A single turn carries every row of the set below to another of its rows. Some are shown first; where does it send the rows asked next?
bip: [  4  -6   2  -1   5   0 -11   0   1   1  -4   3   2   5 -15  -7 -10   4
   2   1   7  -3  -3  -5]
bopog: [  9  -6  13  12  -4   4  -2  -1   3   3  -3   7  -1   3 -15  -7  -2   3
  -3  -5   8  -4   3  -5]
Denar: [  1   0  21  11  -6  -2  -5   5   4   6   1 -15  -6  10 -12   7  -6  -3
   4  -2  -1  -1  -8   3]
fovil: [  8  -2  10  13 -10  -3   1   3  -8  -2  -1   5   6   6 -22   4  -2  -6
   1  -1  -7  -3  -1  -2]
tob: [ -5  -2  11  17   4  -9  -5   1   0   2   2  -5  -1   4 -20  11  -5  -6
  10   2  -5   0 -10  -7]
Timal: [  5   7   7   0  -1  -4  -8   7   6   1  -5   4  -3  17 -17   4  -1   5
   4   1   7  -2  -2  -8]
taf: [ -5  -3  15  -1   3   2  -7   2  -1  -4   6  -2  -4   4 -12  -1  -9   0
  -5  -2   5   0  -3  -6]
tul: [  4  -2   2   4   3  -2  -7   3   2  -1  -9  11  -2  11 -17   1 -10   5
   2  -3   9  -7  -4 -10]
Kadom: [ -2  -2   5  16  -4  -3  -6  -3  -4   1  -3 -10 -10   6 -19   6  -9   1
   9  -4  -5  -1 -15  -3]
rabi: [  3  -3   9   8   1   3   3   4  11  10   3   1  -7   8 -18   1  -4 -11
   9   0  -1   9  -7  -6]
Gupig: [  8  -4  15   9  -3   6  -5   0   4   1  -4   7   4   3 -18  -5   1   2
   1  -7  10  -4   2  -4]
gini: [  8  -6  10  15  -6  -6  -5   0  -7  -1 -11   0  -1   6  -9   2  -6  -4
   9 -11   2  -6 -13  -5]
Gifil: [  6  -2   2   5   0  -5  -9   6  -1   0 -10   9  -3   8 -18   0  -8   4
   0  -8  10   4  -3  -8]
dav: [ -2   2  21   6  -2   0  -7   4  -2  -8  -1   6  -5  12 -18   3 -13   3
  -3  -1   4  -5  -4  -8]
lof: [ 10  -9   9  12  -8   5  -8   2   2  -3   4  -5   3   4 -17   4  -4  -7
   0 -12   6   5 -11  -2]
Leti: [  7   2  20   5 -13   9  -5   4   9  -1  -2   0   0  10 -16   3  -2  -8
   4  -2   1  -8  -2  -1]
Peze: [  4  -6  13   8 -16   0  -7  -1   9   4  -4  -4  -2   3 -20  -1 -12  -9
  11   3   0  -8  -5   1]
Lub: [  0  -1  11  17   0  -6  -9  -8   1  -6  -2  -6   7   4 -21   4  -4   4
   5   3  -1   3  -8  -3]
katel: [  5  -5   3  -1   1  -6 -10   0  -4   1  -7   5   2   6 -17  -6  -5   3
   1   0   7   6  -2  -4]
kide: [  2   0  12   8  -9   7   5   1  12   6   1  -3  -2   3 -11   5  -8  -9
  -2  -4   3  -3  -4  -1]
pab: [  9  -4  11   9   4  -5  -6  -2  -4  -1  -9  -4   8  -2 -10   1  -4  -8
   9  -4  -3  -1  -9  -6]
Fozad: [  3   4  18   6 -13   6   0  -2   9   4  -3   0   2   9 -19   2  -9  -6
   4   0   2  -7  -5   5]
Guf: [  6   6  13  13   5   2 -17   9   2  -1   2  -2  -6   6 -15   8  -6  -5
   2  -3   5   2  -7  -9]
dum: [ -4  -3   4  22  -4  -3  -4   0  -3  -4  -2  -4  -4   0 -16   6  -7   7
   2  -8   1   0  -9  -3]
Der: [  0   4  20  12  -3  -3  -1   8   3   6  -1 -12  -5  10 -14  10  -3  -4
   4  -1  -4  -3  -4   1]
zuga: [  1  -6  11  -1   0   0 -16   7   8   6  -3   4   1   1 -24   4  -6  -7
   8  -7   3   4  -9   0]
gev: [  2  -1  12   8  -7   4   0   5   3   8  -2   4  -9  13 -26  -3  -6  -5
  14  -2  -2   2  -9   2]
nibo: [ -4   1  10  10  -4  -4 -11   1 -12   4   4   0  -7  12 -13   0   1  -3
   4   4   1  -6  -5  -1]
bul: [ -1   2   6  13   5  -4  -5  -5   1  -2  -3 -10   0   5 -21  11  -4  -3
  10   1  -6   2 -12  -8]
lagu: [ -4  -5  11  18  -2  -6 -10   1  -1   2   3  -7  -7   5 -21   6 -10  -2
  12  -2  -2  -1 -16  -1]
Migi: [  5   2   2  -1  -2  -1 -10   7   3   5  -1  -4  -9   6 -12  -6  -8   7
   0   1   5   0  -2  -3]
Nebam: [  6  -3  14   7 -12   7   0   4   7   4   3  -3  -5   5  -9   0  -3 -10
  -2  -1  -1  -7   0  -4]
sezu: [  1  -9   8   7  -7 -11  -6   1   2  11  -3  11  -8  10 -16   3  -8  -8
  -1   0  -2  -1  -4  -5]
Tupu: [ -2 -10   4   6   0 -11  -9   2  -3  -1  -7  -4  -5   7 -27  -2  -6  -4
   8   1   2   1  -9 -12]
kupur: [  0  -8   4   8   2  -9  -9   6   0  -2  -9  -3  -7   4 -28   1  -9  -4
   7  -2   2   2 -10 -14]
giz: [  0  -5   8   9 -10  -1   1   3  13   4  -4  -1  -2   1 -15   9  -5 -13
   8  -3   2  -7  -2  -8]

bip goes to Fozad
lagu goes to katel
And these:
Timal goes to giz
sezu goes to lof
taf goes to gev
bopog goes to Denar

